Here are some numbered points:
[-1.4 -0.4  0.1  0.3  1.  -0.8 -0.9 -0.5 -0.4  1.2 -0.6  0.7  0.6  0.7 -1.2 -0.7  1.1 -1.3 -1.2 -1.1  0.2  0.1  0.3 -0.3  0.1 -0.1  0.8 -0.1  0.6  0.   0.1  0.4] 0
[ 0.7 -0.6  0.2  0.3 -0.1 -0.2  0.4  0.7 -1.  -1.1 -0.8 -0.4 -0.3 -0.6 -0.4 -0.6 -0.9  0.7 -0.3 -0.4 -0.3  0.9 -0.6 -1.1  1.1 -0.4 -0.4  1.1 -0.2  1.   0.5 -0.2] 1
[ 1.2  0.9  0.4 -0.5 -0.3  0.   0.7  0.5 -0.6 -1.3 -0.3 -0.8 -0.9 -1.4  0.9  0.6 -1.3  0.8  0.9  0.5 -0.2  1.1 -0.1  1.2  0.3 -0.4 -1.   0.1  0.  -0.7 -0.6 -0.4] 2
[ 0.8  0.9  0.1 -1.2 -0.3 -0.1 -0.4 -0.3  0.3  0.1  0.2 -0.9  0.3 -1.   0.1 -0.8  0.2  0.  -0.3  1.7  0.3  0.1 -0.9  0.  -0.3 -0.4 -0.5  0.6 -0.3  0.2 -0.3 -0.4] 3
[ 0.2  1.4  0.  -0.7 -0.3 -0.3  0.3 -0.4  1.   0.   0.5  0.2 -0.4 -0.5  1.9  1.6 -0.8  0.6  1.3 -0.2  0.2 -0.5  0.   1.2 -0.7 -0.1 -0.6 -0.6 -0.3 -0.5 -0.5  0.3] 4
[ 0.5 -0.2 -1.3  1.2 -0.6  1.3  0.7  0.9 -0.7 -0.3  1.1  1.  -0.5  1.1  0.6  0.1  0.3  0.4  0.6  0.3 -0.3  0.2 -0.2 -0.2 -0.6  1.2 -0.3 -0.1 -0.2 -0.8  0.5 -0.3] 5
[ 0.  -0.6 -0.6 -0.3  0.2  1.4  0.1  0.2 -0.4  0.7  0.2  0.6  0.8  0.7 -1.7 -1.4  0.6 -0.6 -1.8  0.6  0.5 -0.5  0.5 -1.2  0.9  0.   0.  -0.3  0.6  0.1  0.3 -0.2] 6
[ 0.9 -1.4 -0.2 -0.3 -0.4  1.   0.5 -0.4  1.  -0.4 -0.6 -0.6  1.3  0.3 -0.3 -0.3 -0.1  1.5  0.4  0.4  0.3 -1.  -0.2 -1.2  0.1 -0.3  0.1 -0.4 -0.4  1.4  0.2  0. ] 7
[ 0.5  0.5  0.5 -1.3 -0.2  0.8  0.4  0.2 -1.1 -0.2 -0.9 -0.1 -0.2 -1.  -1.4 -1.4 -1.1 -0.8 -1.7  0.8  0.8  0.1 -0.7 -0.3  1.1 -0.6 -0.7  1.1  1.   0.7  0.3 -0.5] 8
[-2.2  0.3 -1.6  2.7 -0.8 -0.1 -0.9  0.5 -1.1  0.8  0.5  2.2 -0.1 -1.2  2.2  1.2 -1.6 -1.8 -1.2 -3.8 -1.2  2.5  1.  -0.5  0.5  0.7  1.5  1.2 -1.3 -0.8  0.3  1.8] 9
[-0.3  0.3  1.9 -1.4  0.5 -0.9 -1.1  0.8  1.9  0.5  1.5 -1.5  0.2  2.3 -1.5 -0.1  1.4  0.2  0.3  6.2  0.1 -2.  -0.9  0.  -1.8  0.3 -0.8  0.7 -0.5  0.6 -0.5 -2.7] 10
[-0.5  0.7 -1.  -1.6  1.2  0.3  0.  -1.7  0.1  1.5 -0.4  0.5  0.9  0.3  0.5 -0.4  2.  -0.7  0.  -1.3  1.7 -0.5  0.4  1.1 -0.5 -0.4  0.5 -2.2  1.4 -1.8 -1.1  0.9] 11
[-1.   0.5  0.   0.6 -1.4  0.7 -0.2 -0.7 -0.1  0.8  0.6  0.9 -0.4 -1.4  1.4 -0.5 -0.7 -1.4 -1.4 -0.1 -0.2  0.6 -0.1  1.8 -0.1  0.7  0.7  0.5  0.1 -0.2  0.3  0. ] 12
[ 1.5  1.9  1.1 -1.7 -0.8  0.5 -0.3 -0.9  0.1 -0.7  0.1 -0.8 -0.1 -2.   1.1 -0.1 -1.   0.1  0.4  1.9  0.1  0.2 -1.2  1.3  0.1 -0.3 -1.3  0.9 -0.3  0.3 -0.7 -0.7] 13
[ 0.3 -0.6 -0.4  1.   0.4 -0.1  0.2  0.8 -0.4 -1.1  0.5 -0.2 -1.1  0.7 -1.4 -0.5 -0.2  0.  -0.2  1.6 -0.3  0.6 -0.5 -0.4  0.3  0.7 -0.1  0.3  0.6 -0.4  0.5 -1.1] 14
[ 0.6  0.4 -0.7  0.4 -0.5 -0.3 -0.9 -0.1 -1.   0.4  0.3  0.6  0.  -0.4  1.3 -0.4 -0.6 -1.1 -0.4 -0.6 -0.4  1.   0.1 -1.5  1.1  0.8  0.2  1.3 -1.2  0.   0.4 -0.3] 15
[-0.8  0.5 -0.5 -2.4  0.7  1.3  1.  -1.7  1.5  1.6 -0.6  0.   1.2  0.2 -0.2 -0.7  1.5  0.1 -0.9  0.   2.6 -1.7  0.8  2.3 -1.  -0.9  0.4 -2.8  2.  -0.4 -1.4  0.9] 16
[ 0.2 -0.2 -0.8  0.8 -0.7  2.2  0.1  0.4 -0.8 -0.3 -0.4  0.9  0.6 -0.6 -0.8 -1.3  0.3 -0.9 -3.2  0.7 -0.7  0.5 -0.7 -0.7  1.5  0.7 -0.2  0.8 -0.8  0.2  0.9 -0.5] 17
[ 0.5 -0.5 -0.7  1.2  0.5 -0.1 -0.2  0.9 -0.8 -0.6  0.7 -0.3 -0.7  0.9 -0.7 -0.4  0.6 -0.2 -0.5  1.4  0.   0.7 -0.1 -0.3  0.2  0.7 -0.1  0.4  0.3 -0.3  0.4 -1.3] 18
[ 0.2 -3.2 -0.6  1.8 -1.9  0.8  1.5 -1.   2.5  0.3  0.4 -1.7  1.7 -1.7  4.4  0.5 -0.2  4.7  2.3 -2.1 -1.3 -0.5 -2.8  1.1 -2.7 -0.1  2.7  0.9 -3.1  2.7 -1.7 -0.2] 19
[ 1.3  0.9 -0.4  0.3  0.8 -1.   0.2  0.8 -1.1 -1.9  0.1  0.2 -2.3  1.8  0.   1.  -0.2 -0.2  1.8  0.9  0.   0.4  0.4 -0.4  0.4  0.7 -2.2 -0.6  0.4 -0.9  0.5 -0.2] 20
[-0.3  2.7  2.7 -1.7  0.8 -5.1 -0.9  0.  -1.3 -3.4 -2.1 -0.5 -3.8 -1.7 -0.9  1.8 -4.2 -0.9  3.  -1.6 -0.4  1.4  1.7 -1.6  2.3 -1.2 -2.6  0.1  1.5 -0.4  1.2  1.1] 21
[-0.2  0.   0.3  0.  -1.4  2.3  0.  -1.8  0.6  2.4  1.6  0.3  0.9 -1.5  0.7 -1.5  0.5 -1.3 -2.2  0.8 -0.3 -0.6 -1.   2.7 -0.8  0.6  1.1  0.7 -0.5  0.2 -0.4 -0.5] 22
[ 1.9  2.4 -1.1 -2.7 -1.3  0.2 -1.8 -0.4 -1.5  2.2  2.8  0.8 -0.2 -0.2  3.8  0.   2.  -3.  -0.4  1.8  0.5  0.1 -0.8  2.1 -0.4  0.7 -0.2 -0.1 -1.2 -2.4 -0.3 -1.1] 23
[-0.3 -0.1 -0.2 -1.2 -0.2  0.3 -0.6 -1.  -1.   0.6 -1.1  0.7  0.9 -1.2 -0.6 -1.6  0.4 -1.5 -2.2 -1.3  0.6  0.8  0.9  0.3  0.9 -0.5  0.1 -0.4  1.5  0.1  0.1  1. ] 24
[-0.2  0.6  1.4 -0.3  0.6 -0.7  0.3  0.2 -0.5 -1.3 -1.2  0.2 -1.1 -0.4 -1.1  0.6 -1.6 -0.2  0.6 -0.1  0.   0.   0.6  0.7  0.5 -0.3 -0.8 -0.4  1.4 -0.5  0.2  0.3] 25
[ 1.2 -1.  -1.   1.9 -0.4 -0.3  0.6  0.2 -0.9 -1.2 -0.2 -0.9 -0.5 -0.6  0.1 -0.6  0.1  0.5  0.3 -1.  -0.6  1.6 -1.1  0.  -0.1  0.3  0.1  0.8 -0.4  0.  -0.4 -0.3] 26
[-1.4  1.3 -0.2  0.6 -0.7  1.3  0.   0.5  0.5  0.8  1.6  1.1 -1.   0.1 -0.4  0.6 -0.4 -1.3 -2.1  0.6  0.3 -0.4  1.4  0.9  0.6  1.1 -0.1 -0.6  0.5 -1.4  0.9  0. ] 27
[ 1.3  1.2  0.9 -2.  -0.6  0.8 -0.6  0.2 -0.7  0.7  0.  -0.1  0.3 -1.2 -0.2 -0.8 -0.2 -0.4 -0.2  2.4  0.6 -0.6 -1.7  0.7  0.4  0.1 -0.7  1.   0.3  0.4  0.5 -2.2] 28
[-0.1  0.  -0.4  1.   1.4 -0.8 -0.1  0.3 -0.6  0.4  0.2  0.6 -0.5  1.7 -0.3 -0.2  1.  -0.7  0.9 -0.4  0.2  0.7 -0.1  0.7 -0.7  0.   0.1 -0.2  0.4 -0.6 -1.  -0.2] 29
[-1.3  0.1  0.8  0.5  0.2 -1.6 -1.7  0.3  0.3  1.5  0.9  0.2  0.3  0.5 -1.  -1.2  1.2 -1.3 -1.3  2.3 -1.1  0.7 -1.  -0.6 -0.7  0.3  0.4  2.  -1.5  0.6  0.2 -1.2] 30
[-2.8 -0.1  0.8 -0.7 -1.   1.5  0.8  0.2  3.7  1.   1.3  0.4  1.2  0.3 -0.3  1.9 -0.7  1.7 -1.6  0.9  0.5 -3.3  1.5 -0.5 -1.1  0.6  1.3 -1.8  0.1  0.   0.5  0.2] 31
Which two points above are nearest to each new point by angle? Their numbers follow each, nearest first.
[ 0.1  0.3 -1.2  0.7 -0.5  1.9  0.4  0.4 -1.5  0.4  0.1  0.7 -0.1 -0.7 -0.1 -0.4 -0.2 -0.7 -1.2 -0.1 -0.2  0.5  0.2 -1.   1.5  0.   0.   0.6 -0.6 -0.6  0.8  0. ] 17 15
[-0.7 -0.2  0.2  0.9  0.5 -0.8 -0.1  0.2  0.1 -0.3  0.3 -0.4 -0.4 -0.1 -0.3  0.4  0.   0.   0.6 -0.2 -0.4 -0.2 -0.3  0.6 -0.7 -0.3  0.5 -0.2 -0.2 -0.4 -0.3 -0.1] 29 19
[ 0.7 -0.8 -0.9 -0.3  0.4  1.9  0.8 -0.3 -0.5  0.3 -0.1  0.4  0.6  0.7 -2.3 -1.4  0.3 -0.7 -1.7  1.2  0.9 -0.5  0.7 -1.3  1.4 -0.1 -0.2 -0.3  1.2  0.2  0.3 -0.5] 6 17
[ 1.3 -0.9 -1.1  2.3 -0.8 -0.6  0.4  0.1 -1.2 -0.6 -0.1  0.3 -1.  -0.7  0.3 -1.5 -0.2  0.1 -0.6 -1.7 -0.8  2.4 -0.9  0.   0.6  1.1  0.4  1.5 -0.4 -0.2 -0.4 -0.6] 26 15
[ 0.   0.4  0.  -0.8  0.6 -1.  -1.  -0.6 -0.2  0.9 -0.6 -0.2  0.5  0.7  0.1 -0.1  0.7 -0.3  0.5 -0.9  0.3  0.   0.2 -1.3  0.2 -0.8 -0.3  0.6 -0.5  0.7 -0.2  0.9] 0 15
[ 0.9 -0.9 -1.5  0.   0.5  1.5 -0.2 -0.1 -1.2  0.7 -0.5  0.6  0.1  1.6 -1.8 -2.1  1.3 -1.4 -2.   0.5  0.6  0.5  0.8 -1.4  1.9  0.2 -0.3  0.2  1.2  0.3  0.2  0. ] 6 17
[ 0.7  2.5 -0.3 -2.1 -1.4 -0.1 -0.6 -0.5 -0.9  2.   2.4  0.7 -0.6 -0.6  2.4  0.3  1.3 -2.9 -1.4  3.   0.6 -0.9  0.1  1.3  0.   0.5 -0.8 -0.6 -1.3 -2.2  0.4 -1.3] 23 28
[ 1.4  2.4 -0.1  0.1  1.4 -0.5  0.   0.7 -1.9 -1.8  0.8  0.6 -3.2  2.1 -0.5  0.9 -0.3 -1.6  2.2  2.  -0.1  0.2  0.8 -0.2  1.2  1.  -3.3 -0.8  1.1 -1.5  1.7 -0.4] 20 21
[-0.2 -0.7  1.2  0.3  1.  -0.9 -0.3  0.2  0.5 -0.8  0.1 -0.9  0.2  0.2 -1.1 -0.4  0.3  0.4  0.6  1.7 -0.5 -0.5 -1.3  1.  -1.2 -0.3  0.2  0.5 -0.1  0.3 -1.2 -1.6] 10 30
[ 0.8 -1.   0.1  0.7 -0.2 -0.9  0.5  0.8 -1.3 -1.4 -1.5 -0.5 -0.4 -0.7 -0.9 -0.9 -1.   0.8 -0.1 -0.7 -0.2  0.8 -0.9 -1.6  0.8 -0.8 -0.2  1.4  0.   1.2  0.6 -0.2] 1 26
[-3.1  1.4  1.  -0.7 -0.1 -0.4 -0.2  0.1  1.1  0.8  0.5  1.4 -0.6 -0.3 -0.7  1.4 -1.4 -1.5 -1.6 -1.1 -0.3 -0.6  2.6  0.9  0.5  0.2  0.2 -1.5  1.2 -1.9  0.8  1.9] 27 31
[ 2.2  1.3  0.9 -0.3 -0.2 -0.2  0.3  0.2 -0.6 -3.  -0.6 -1.4 -1.5 -2.2  1.5  1.2 -2.5  1.2  2.2  0.2 -1.   1.2 -0.2  1.5  0.8  0.  -1.   0.9  0.6 -0.3 -0.2  0.1] 2 13
[ 0.2 -1.1  0.1  0.9 -0.1 -0.3  0.4  0.8 -0.5 -1.  -1.  -0.2  0.  -0.3 -0.8 -0.4 -0.8  0.9 -0.3 -0.6 -0.3  0.5 -0.5 -1.1  0.3 -0.3  0.   0.9 -0.3  1.   0.3 -0.1] 1 26
[ 2.6 -0.1 -0.5 -0.3  1.   0.4  2.   1.7  0.5 -1.5  0.3 -0.2 -1.2  3.2 -1.   1.8  0.1  2.1  2.7  2.1  0.4 -0.8  0.7 -1.5  0.1  1.1 -2.1 -1.5  0.4 -0.2  0.6 -0.3] 20 5
[ 0.4 -1.7  0.2  1.2 -1.1  0.4  0.   0.   1.1  0.  -0.4 -1.6  1.5 -1.7  3.   0.1 -0.8  3.2  2.1 -2.4 -0.7  0.3 -1.8  1.2 -1.5 -0.7  2.2  0.8 -1.8  2.  -1.3 -0.2] 19 26
[ 1.5 -0.4  0.   0.5 -0.8  0.   0.5  0.5 -1.4 -1.7 -1.3 -0.4 -0.5 -1.1 -0.6 -0.8 -1.3  0.8  0.1  0.1 -0.2  1.6 -0.7 -1.3  1.4 -0.6 -0.7  1.5  0.   1.2  0.3 -0.5] 1 26
[ 1.1 -2.1  0.8  0.5 -1.4 -0.2  0.8  1.5 -0.9 -2.  -1.6 -0.9  0.2 -1.7 -1.5 -1.1 -2.   2.  -1.1  0.1 -1.3  1.3 -1.1 -1.9  1.5 -0.9 -0.3  2.4 -0.5  2.9  0.7 -0.7] 1 26
[ 1.   0.7 -0.8  0.7  0.8 -0.1  1.   1.3 -0.3 -1.4  0.2  0.3 -1.3  2.  -0.6  1.4 -0.2  1.   2.1  0.4  0.1 -0.2  0.9 -1.6  0.3  0.5 -1.9 -0.9 -0.1 -1.   0.9  0. ] 20 5
[ 2.1  0.1  0.2  0.2  1.3  0.   1.6  1.6 -0.4 -1.4 -1.1 -0.1 -1.4  2.4 -1.5  1.3 -0.2  1.9  2.5  1.5  0.4 -0.2 -0.3 -1.7  0.9  0.7 -2.2 -0.1 -0.1  0.   0.3 -1. ] 20 14
[ 2.2 -0.3 -1.5  0.4 -1.1  3.4  2.2  0.9 -0.9 -0.7 -0.6  1.   0.   0.2  0.8 -0.1 -1.2  1.2  0.2 -1.3  0.2  0.3  0.6 -1.1  1.5  0.8 -0.6 -1.3  0.5  0.1  1.3  0.7] 5 7
[ 0.4 -0.3 -1.1  0.2  0.6  1.5 -0.3  0.  -0.8  0.8 -0.2  0.2  0.8  1.  -1.9 -1.6  1.2 -0.9 -2.   0.8  0.6  0.2  0.1 -1.5  1.2  0.1  0.2  0.3  0.2  0.2  0.2 -0.5] 6 17
[ 0.3 -1.8  0.2  0.1  0.5  0.3  0.1 -0.1  0.5  0.4 -0.7 -1.   1.   0.5 -1.4 -1.4  0.7  0.9 -0.4  0.6  0.  -0.1 -0.7 -0.8 -0.2 -0.7  0.3  0.6  0.1  1.8 -0.1 -0.6] 7 6
[ 1.7 -1.4 -0.7  1.9 -0.7 -0.4  1.2  0.5 -1.2 -1.2 -0.5 -0.5 -0.3 -1.1  0.4 -0.5  0.   0.8 -0.4 -1.1 -0.2  1.6 -1.2  0.4  0.1  0.8  0.3  1.1 -0.4  0.  -0.8 -0.5] 26 1
[ 0.6  0.3 -0.4 -0.4  0.2  0.3  0.9  0.  -1.2 -0.1 -1.   0.4 -0.1 -0.8 -1.1 -0.7 -0.7 -0.3 -0.9 -0.3  0.9  0.  -0.7 -0.5  1.2 -1.  -0.3  0.6  0.2  0.1  0.1 -0.3] 8 1
[ 0.   0.6 -1.1  0.7 -0.6 -0.2 -1.6  0.4 -1.2  0.2  0.8  0.8 -0.1 -0.4  1.1 -0.4 -0.2 -1.3 -0.4 -1.1 -0.8  1.9  0.8 -1.8  1.6  1.   0.5  0.9 -1.2 -0.6  0.6 -0.3] 15 9
[ 1.7  0.  -0.7  0.1  0.2 -0.3  0.2  0.4 -0.6 -0.7  0.4 -0.5 -0.5  0.8  0.8  0.2  0.4  0.5  1.5  0.6  0.2 -0.2 -0.8  0.  -0.2 -0.1 -0.8  0.3 -0.5 -0.2 -0.8 -0.5] 20 2
[-0.3 -1.9  1.   1.5  0.4 -0.5 -0.1  0.6  0.  -0.4 -1.2 -1.3  0.4 -0.5 -3.  -1.3 -0.1  0.5 -1.2  0.6 -0.8  0.3 -0.8 -1.1  0.4 -0.8  0.7  1.9  0.2  2.   0.2 -0.9] 1 14
[ 0.1  0.   0.5 -0.9  0.   0.   0.2 -0.2 -0.7  0.1 -0.8 -0.2 -0.1 -0.7 -0.7 -1.  -0.8 -0.1 -0.7 -0.1  0.2  0.1 -0.5 -0.3  0.5 -0.9  0.1  0.8  0.4  0.4  0.  -0.1] 8 1
[ 0.3  0.7 -1.7 -0.2 -0.9  0.5 -0.2 -0.8  0.1  1.8  1.4  0.8  0.6 -0.4  2.8 -0.3  0.9 -0.8  0.2 -0.7  0.6  0.5 -0.1  1.2 -1.   0.4  0.8 -0.5 -0.9 -1.3 -1.2  0.2] 23 22
[ 0.3  0.9  0.8 -1.6  1.  -1.7 -1.8 -0.8  0.2  0.9 -0.8 -0.7  0.7  0.2  0.2  0.2  0.4 -0.2  0.8 -1.2  0.5  0.   0.9 -1.6  0.2 -1.6 -0.7  0.3 -0.4  0.7 -0.3  1.2] 21 0
[-1.2 -0.6 -0.2  0.5 -1.9  1.6  1.1  0.1  2.2  0.4  0.9  0.5  0.5 -1.3  0.7  0.2 -1.3  1.  -1.7  0.3 -0.7 -0.5  0.7  0.6  0.   0.8  0.7 -0.6 -0.4  0.4  0.6  0. ] 31 12
[ 1.3 -1.8 -0.2  1.5  0.5 -0.4  0.5  0.8 -0.4 -1.1 -0.7 -1.3  0.3  0.5 -0.4  0.4  1.1  1.1  1.1 -0.7 -0.5  0.6 -0.6 -0.4 -0.4  0.2  0.4  0.1 -0.5  0.6 -0.5 -0.1] 26 19
[ 1.5  0.9  0.1  0.4  1.3 -1.5  0.3  1.1 -1.  -2.1  0.2  0.4 -2.3  2.4 -0.9  1.5  0.1 -0.5  2.4  1.9  0.  -0.2  0.  -0.2 -0.6  0.8 -2.4 -0.5  0.8 -0.9  0.6 -0.5] 20 14
[ 0.1 -0.9  0.  -0.6 -0.4  1.3  0.3 -0.8  0.7  1.1 -0.6 -0.1  1.2  0.3  0.3 -0.9  0.9  0.9 -0.3  0.7  0.5 -1.1 -0.1 -0.9 -0.2 -0.3  0.5 -0.5 -0.1  0.9  0.1  0.1] 7 16
[ 1.1  1.9  1.1  0.1 -1.1  0.1  0.8  1.5 -0.8 -2.6 -0.8 -0.9 -1.1 -2.1  1.7  2.  -2.8  1.7  3.  -1.  -0.8  1.1  0.9  1.5 -0.4 -0.5 -2.3 -0.3 -0.3 -0.6 -0.9  0.9] 2 4
[ 1.4 -0.5 -0.7  0.3 -0.7  1.7  0.8  0.5 -0.5  0.   0.5 -0.4  0.3  0.3  0.9 -0.8  0.5  0.9  0.1  0.8  0.1 -0.4 -0.8  0.6 -0.3  0.7 -0.2  0.5 -0.6  0.1 -0.4 -1. ] 5 19
[ 2.7  2.8  1.6 -3.1 -1.8  1.3  0.1 -1.6 -0.7 -2.1 -0.2 -1.9 -0.9 -3.4  2.4  0.1 -1.7 -0.2  1.2  2.7  0.3 -0.6 -1.   2.5  0.3 -1.2 -2.2  1.2  0.1  0.  -0.3 -0.6] 13 2
[-2.5  1.5  0.9 -0.8 -0.6  0.  -0.1  0.1  0.9  0.5  0.4  1.3 -0.3 -1.2  0.2  1.3 -1.4 -1.2 -1.6 -1.4  0.  -0.5  2.3  1.1  0.5  0.1  0.1 -1.6  1.  -1.5  0.9  1.6] 27 31
[ 0.1  0.7 -0.7  0.5 -0.9 -0.5 -1.6 -0.2 -1.   0.4  0.7  0.6 -0.2 -0.4  1.6 -0.4 -0.3 -1.3 -0.2 -0.8 -0.3  1.4  0.1 -1.9  0.9  0.9  0.6  1.2 -1.   0.2  0.4 -0.2] 15 9
[ 1.  -0.2 -0.5  0.2 -0.6  1.6  0.8  0.6 -0.5 -0.6  0.2  0.4 -0.3  0.1  0.7  0.  -0.3  0.7  0.1  0.5  0.   0.2 -0.2  0.4 -0.2  0.5 -0.2  0.  -0.1 -0.3  0.2 -0.4] 5 2
[ 0.5  1.3 -1.1 -0.2 -0.6  1.5  1.9  0.   0.9 -0.3  1.7  0.9 -0.9  0.2  2.6  2.1 -0.4  0.7  1.6 -0.2  0.3 -1.3  0.8  2.4 -1.3  0.9 -0.7 -2.5  0.6 -2.3  0.   0.9] 4 5
[ 0.4 -0.7 -0.9  0.   0.   1.2 -0.1  0.  -0.8  0.6 -0.1  0.3  0.4  1.  -1.9 -1.6  0.6 -0.9 -1.7  0.7  0.6  0.1  0.5 -1.6  1.3  0.  -0.2  0.1  0.8  0.   0.5 -0.6] 6 17
[ 1.5  0.2 -0.9 -0.5 -0.3  0.1 -0.6 -0.5 -0.2  1.2  1.6 -0.1 -0.3  0.2  1.8 -0.4  2.  -0.7  0.4  1.8 -0.3  0.1 -1.4  0.4 -1.1  0.7  0.1  0.7 -0.8  0.2 -0.4 -1.2] 23 3
[-1.2 -0.7 -0.9  0.5 -1.6  1.9  1.1  0.3  1.8  0.7  1.   0.4  0.6 -0.9  0.8  0.6 -0.7  0.9 -1.5  0.5 -0.2 -0.5  1.   0.2 -0.4  0.4  0.9 -0.5 -0.2  0.1  0.5  0. ] 31 27
[-1.6 -0.2  0.3  0.3  1.3 -1.1 -0.7 -0.3  0.1  0.8 -0.5  0.3  0.4  0.9 -1.4 -0.5  1.  -1.  -0.7 -0.9  0.2  0.   0.4 -0.6 -0.1  0.   0.5 -0.2  0.2 -0.2  0.1  0.4] 0 29
[-0.8 -0.1  0.4  0.4 -0.9  1.1  0.  -1.2  0.8  1.5  0.8  0.2  0.7 -0.7  0.5 -1.   0.3 -0.8 -1.4  0.8 -0.1 -0.1 -0.5  1.5 -0.7  0.4  0.9  0.7 -0.1  0.3 -0.3 -0.5] 22 12
[-1.8 -0.9 -0.8  0.5 -2.6  4.2 -0.3 -1.9  2.3  4.   2.5  0.7  3.1 -1.1  1.4 -2.7  2.4 -0.3 -4.2  1.7 -0.1 -0.5 -1.9  2.1 -2.7  0.9  2.6  1.7 -1.7  0.8 -0.9 -0.7] 22 12
[-1.9  0.5  0.9  1.2  0.2 -2.8 -2.8  0.8  0.4  1.7  1.2  0.5 -0.1  0.5 -0.5 -0.3  1.1 -2.2 -1.2  2.3 -1.2  1.  -0.7 -1.6 -0.8  0.6  0.8  2.3 -2.2  0.1  0.1 -1.5] 30 10
[ 0.4  0.3 -0.6  0.3 -0.4 -0.2 -0.7 -0.3 -0.7  0.5  0.3  0.7  0.  -0.1  1.1 -0.1  0.  -0.6  0.1 -1.  -0.4  0.9  0.1 -1.2  0.8  0.6  0.5  0.5 -0.8 -0.2  0.4 -0.3] 15 9
[ 1.8  1.3 -0.1 -0.1  1.1 -1.   0.6  0.7 -1.1 -2.3 -0.3  0.3 -2.5  1.1 -0.1  1.1 -0.4 -0.6  2.3  1.8 -0.2  0.5 -0.4  0.3  1.2  1.1 -2.8 -0.8  0.8 -0.6  1.1 -0.5] 20 21
[ 2.1  0.9 -0.7 -0.7  1.8  0.7  1.3  0.8 -1.1 -1.4 -0.3  0.1 -1.6  2.  -1.3  0.7  0.7 -0.4  1.7  1.3  1.3 -0.9  0.6  1.8  0.4  0.3 -1.7 -2.6  2.7 -2.1 -0.1 -1. ] 20 25
[-0.4  0.3  1.1 -0.5 -0.1 -0.2 -0.8  0.5  1.5  0.7  1.6 -0.7  0.3  1.6 -0.7  0.3  1.   0.3  0.1  3.6 -0.1 -1.5 -0.5  0.1 -1.7  0.3 -0.2 -0.1 -0.5 -0.1  0.  -1.8] 10 30
[-0.7 -0.9  2.  -1.   0.1  0.1  0.3 -1.1  1.2 -0.6 -2.  -1.2  1.1 -1.1 -1.1 -1.1 -0.8  1.4  0.1 -0.3  0.5 -1.  -0.2  0.4  0.3 -1.2  0.2 -0.4  1.1  1.8 -0.4  0. ] 7 16
[-2.2  1.   0.7 -0.2  0.5 -0.3 -0.2  0.4  1.   0.4  0.4  1.1 -0.4  0.2 -0.9  1.2 -0.6 -0.9 -1.  -0.4 -0.2 -0.4  2.   0.7  0.3  0.4  0.  -1.4  1.1 -1.4  0.8  1. ] 27 31
[-2.4  1.1  0.6  0.3 -0.9  1.   0.1  0.3  1.6  0.3  2.3  0.6 -0.8 -0.8 -0.6  0.8 -1.4 -1.3 -2.   2.  -0.6 -0.9  1.   1.9 -0.5  0.8  0.  -0.5  0.7 -1.5  0.5 -0.2] 27 31
[ 0.3 -1.  -1.2 -0.2  0.1  1.5  0.  -0.6 -0.3  0.6 -0.1  0.2  1.   0.1 -1.  -1.4  0.7 -0.7 -1.6  0.4  0.8 -0.6  0.2 -0.8  0.6 -0.4  0.6  0.   0.3  0.5  0.  -0.3] 6 17
[ 1.2  1.   1.  -0.5 -0.6 -0.1  0.6  0.4 -0.3 -1.8 -0.3 -0.7 -0.7 -2.   0.4  0.1 -2.2  0.9  0.8  0.  -0.2  1.  -0.1  1.7  0.5  0.  -0.9  0.5  0.2 -0.3 -0.9 -0.4] 2 13
[ 0.1  0.5 -0.1 -0.6  0.7 -1.6 -1.  -0.5  0.1  0.9 -0.3 -0.3  0.4  1.   0.   0.3  1.2 -0.6  0.7 -0.9  0.1 -0.6 -0.1 -1.4 -0.1 -0.9 -0.5  0.2 -0.8  0.6  0.2  1.4] 0 11
[-1.2 -2.4  1.7  1.2 -2.4  0.4 -0.2 -0.1  1.7 -0.5 -1.  -2.   2.  -3.8  0.9 -0.2 -2.   3.  -0.8 -2.2 -1.7  0.6 -0.8 -0.4 -0.2 -1.   2.5  2.  -1.6  3.2 -0.7  0.1] 19 1
[-3.1  2.   1.1 -1.2 -0.1 -0.3  0.1 -0.5  0.7  1.   0.6  2.3 -0.7 -0.6 -0.5  1.  -1.5 -2.3 -1.8 -1.4  0.  -0.4  2.9  1.4  0.5  0.3  0.3 -1.9  2.  -2.6  1.   1.9] 27 24
[ 0.6 -2.2 -0.9  1.3 -0.4  0.3  0.6 -0.3  0.5 -0.1 -0.5 -1.1  0.9 -1.1  1.9  0.2 -0.4  2.8  1.9 -1.6 -0.4  0.3 -2.2  0.4 -1.4 -0.3  1.5  1.5 -1.4  2.2 -0.9 -0.5] 19 26
[-2.1  0.   0.1  2.3  1.2 -2.5 -1.9  0.3 -2.  -0.8 -1.1  0.6 -0.1 -1.7  0.6  0.4 -1.6 -1.1 -0.3 -4.9 -2.   2.7  0.5 -1.7  0.9 -0.3  1.7  1.5 -0.6 -0.1  0.9  2.1] 9 15
[ 0.8 -2.1 -2.1  1.2  1.4 -0.5 -0.1  0.   0.   1.4  0.7  0.2  1.4  3.2 -0.4 -0.4  3.8  0.8  1.  -1.   0.9 -0.5 -1.1 -1.4 -1.9  0.5  0.8 -0.8 -0.5  0.1 -0.3  0.2] 29 0
[-1.4  0.4  0.9  0.7  0.1 -2.9 -2.3  0.   0.3  2.9  1.3 -0.1  0.4  0.1 -0.1 -0.9  2.2 -1.8 -1.2  2.9 -1.3  1.7 -1.4 -1.6 -1.1  0.6  0.9  2.9 -2.8  0.3  0.1 -1.6] 30 10
